Each row has a name. Each question is about the rows just above it.

Gir: [ 71.2 -53.5 -33.4 -33.5]
Kir: [-76.1  89.3  75.4  75.9]
Fiv: [ -9.6  23.2   9.2 -16.1]
Tagi: [ -6.2   9.2 -14.2 -55.2]
kanu: [ 38.2 -47.8 -46.3 -53.2]
vasut: [44.7 53.7  6.5 44.6]
Lem: [ 10.2 -76.1  10.1 -28.5]
Luk: [ -6.2   9.2 -14.2 -28.6]
Vube: [-9.6 23.2  9.2 44.1]
Which entry of Lem is missing from [ 10.2 -28.5 -76.1]?	[10.1]
Shuffled Gir with one entry gone: [-53.5  71.2 -33.5], missing	[-33.4]
Which entry of vasut is missing from [ 6.5 53.7 44.7]?	[44.6]
Shuffled vasut with one entry gone: [53.7 44.6  6.5], missing	[44.7]
Shuffled Tagi with one entry gone: [-55.2  -6.2   9.2], missing	[-14.2]
kanu without one entry, shuffled: [-46.3 -53.2  38.2]. Gone:	[-47.8]

Fiv: [  3.2  -9.7 -20.2   5.6  -7.0 -20.2 -20.3   3.1]
sifu: [-57.8   2.1  -3.6  -7.7  -9.8   9.7 -44.5 -44.6]
kanu: [ -1.6   7.8 -11.0 -11.0 -15.9 -10.3  15.3  39.5]
Tagi: [-27.9  -9.9   9.5   2.6 -14.5 -29.3  13.9 -22.7]
Shuffled kanu with one entry gone: [-11.0  -1.6  39.5 -11.0  15.3   7.8 -10.3], missing	[-15.9]
Fiv without one entry, shuffled: [  3.2   3.1  -7.0  -9.7 -20.2 -20.2 -20.3]. Gone:	[5.6]
Shuffled Fiv with one entry gone: [-20.2  -7.0 -20.2   3.1  -9.7 -20.3   5.6], missing	[3.2]
Fiv without one entry, shuffled: [-20.2  -9.7   3.2 -20.2   3.1  -7.0   5.6]. Gone:	[-20.3]
Shuffled sifu with one entry gone: [ -7.7 -44.6 -57.8   9.7   2.1  -3.6  -9.8], missing	[-44.5]
Shuffled Tagi with one entry gone: [  9.5 -29.3  -9.9 -22.7 -14.5 -27.9   2.6], missing	[13.9]
Shuffled Fiv with one entry gone: [  3.1  -9.7 -20.2 -20.2  -7.0   5.6   3.2], missing	[-20.3]

Vube: [  3.9   1.0  -2.6  -6.5   2.2 -18.3 -26.7  12.5  26.4  52.5 -26.7 -16.9
  10.8  30.8  19.1 -30.5  19.9  22.5  11.6 -12.1 -16.0  44.2   4.0  45.9
  -1.9   4.7  14.9  32.6  20.1 -31.1 -26.6  25.9  28.6 -19.8]
sifu: [ 12.8   1.6  -0.6  -2.0   6.1  59.4  26.5  19.0 -22.7 -70.3  15.7  27.7
  27.0 -31.8   2.1  67.4   9.1   8.2  16.7 -10.5  -8.1  31.2   0.9  31.4
 -23.9   2.6   9.0  17.0 -21.7  62.2 -13.6  13.7 -28.8  52.2]
Luk: [  0.6   5.7   3.6   6.4   7.8  43.6  16.1  26.1  38.1 -16.3  14.7  13.2
  36.1  38.5   6.2 -27.1  -5.9  32.7   6.8  -4.0  24.6  16.1  -5.6  18.9
   2.2  17.8   8.1   5.1  11.7 -55.6   2.9  11.6 -33.3  40.2]
kanu: [ 15.3  -1.2   0.5   5.1   8.3  63.7   3.7   7.9 -35.9 -82.4  15.8  37.5
  20.3 -48.3  -5.0  88.7   3.1  -3.2   8.5   3.9   6.4   2.9  -0.3   1.9
 -13.5   1.5   0.9   0.3 -30.7  93.4  10.3  -1.6 -26.2  57.1]
Kir: [ 13.9  -2.9  -3.8  -5.3   3.6   5.4  23.9   1.5 -22.8  -4.8   1.1   4.7
   3.2 -27.5   9.5  48.5  21.5  -1.2  12.8  -5.3 -21.8  30.6   5.5  29.8
 -12.3  -4.3   9.2  24.8  -9.9  65.8 -17.6  14.8  22.1   1.4]
Tagi: [ -0.7   1.0   4.3  16.8  13.4   3.4 -19.6   2.6  43.5  32.5   3.4   3.6
  13.3  47.9   2.4 -51.4 -11.4  19.2 -10.4  20.6  46.6 -27.2  -6.9 -25.7
  34.1  17.3  -3.5 -16.1  20.9 -60.8  37.8  -9.0   2.4   5.6]
vukot: [ 12.9  -0.5   2.1  10.0   8.9  62.5  -7.2   7.4 -30.1 -84.1  15.7  39.6
  19.8 -39.6  -8.9  75.9  -4.1  -3.8   3.7   9.8  19.6 -11.6  -3.2 -12.3
  -5.4   4.8  -3.7 -10.1 -28.6  77.4  23.9  -8.8 -32.0  58.9]
sifu without one entry, shuffled: [ 62.2  19.0  27.0  15.7   0.9 -13.6   2.6 -10.5  26.5  31.4  27.7   6.1
   8.2 -22.7 -70.3 -28.8  59.4 -23.9  16.7   9.1  13.7 -31.8 -21.7  17.0
  -2.0  -8.1  52.2  67.4   1.6  31.2   2.1   9.0  12.8]. Gone:	[-0.6]
Tagi without one entry, shuffled: [ -6.9  46.6   2.4   5.6   1.0 -51.4  43.5  19.2  13.4  32.5  37.8   3.6
   3.4  17.3 -10.4  34.1 -25.7 -16.1   4.3  -3.5 -60.8   2.6  47.9   2.4
   3.4  20.6  16.8 -27.2  20.9  -0.7 -11.4 -19.6  -9.0]. Gone:	[13.3]
Shuffled Vube with one entry gone: [-12.1  32.6 -16.0  -1.9 -31.1 -16.9  11.6  -6.5   1.0 -19.8 -26.7   4.0
   2.2  28.6  20.1 -18.3  12.5  30.8  25.9  52.5   3.9  45.9 -26.7  19.1
  10.8  26.4 -30.5  22.5  44.2  19.9   4.7  14.9  -2.6], missing	[-26.6]
vukot without one entry, shuffled: [ -7.2  19.6 -10.1  19.8  -3.7  -3.8 -28.6  -3.2  23.9   9.8  10.0  -8.8
 -32.0   3.7 -12.3 -11.6  15.7  75.9  -4.1  39.6  58.9   8.9   2.1   7.4
  12.9  62.5  77.4  -0.5 -84.1   4.8 -39.6 -30.1  -5.4]. Gone:	[-8.9]
Which entry of kanu is missing from [ 57.1   1.9   1.5   3.7 -82.4  37.5  88.7 -13.5  93.4   2.9  63.7 -26.2
   0.9   8.3  10.3   3.1  -3.2  20.3   0.5   0.3   5.1  -5.0  -1.2 -35.9
   7.9  -1.6   6.4  -0.3 -48.3   3.9  15.3   8.5 -30.7]?	[15.8]
Shuffled Vube with one entry gone: [ 45.9  32.6 -26.7 -30.5  -2.6   2.2  11.6  -1.9  26.4   4.0 -18.3  10.8
 -26.7 -12.1  44.2 -31.1  30.8  28.6   4.7 -19.8  14.9   1.0  20.1  19.9
 -16.9  19.1   3.9  22.5 -16.0  -6.5  52.5  12.5  25.9], missing	[-26.6]

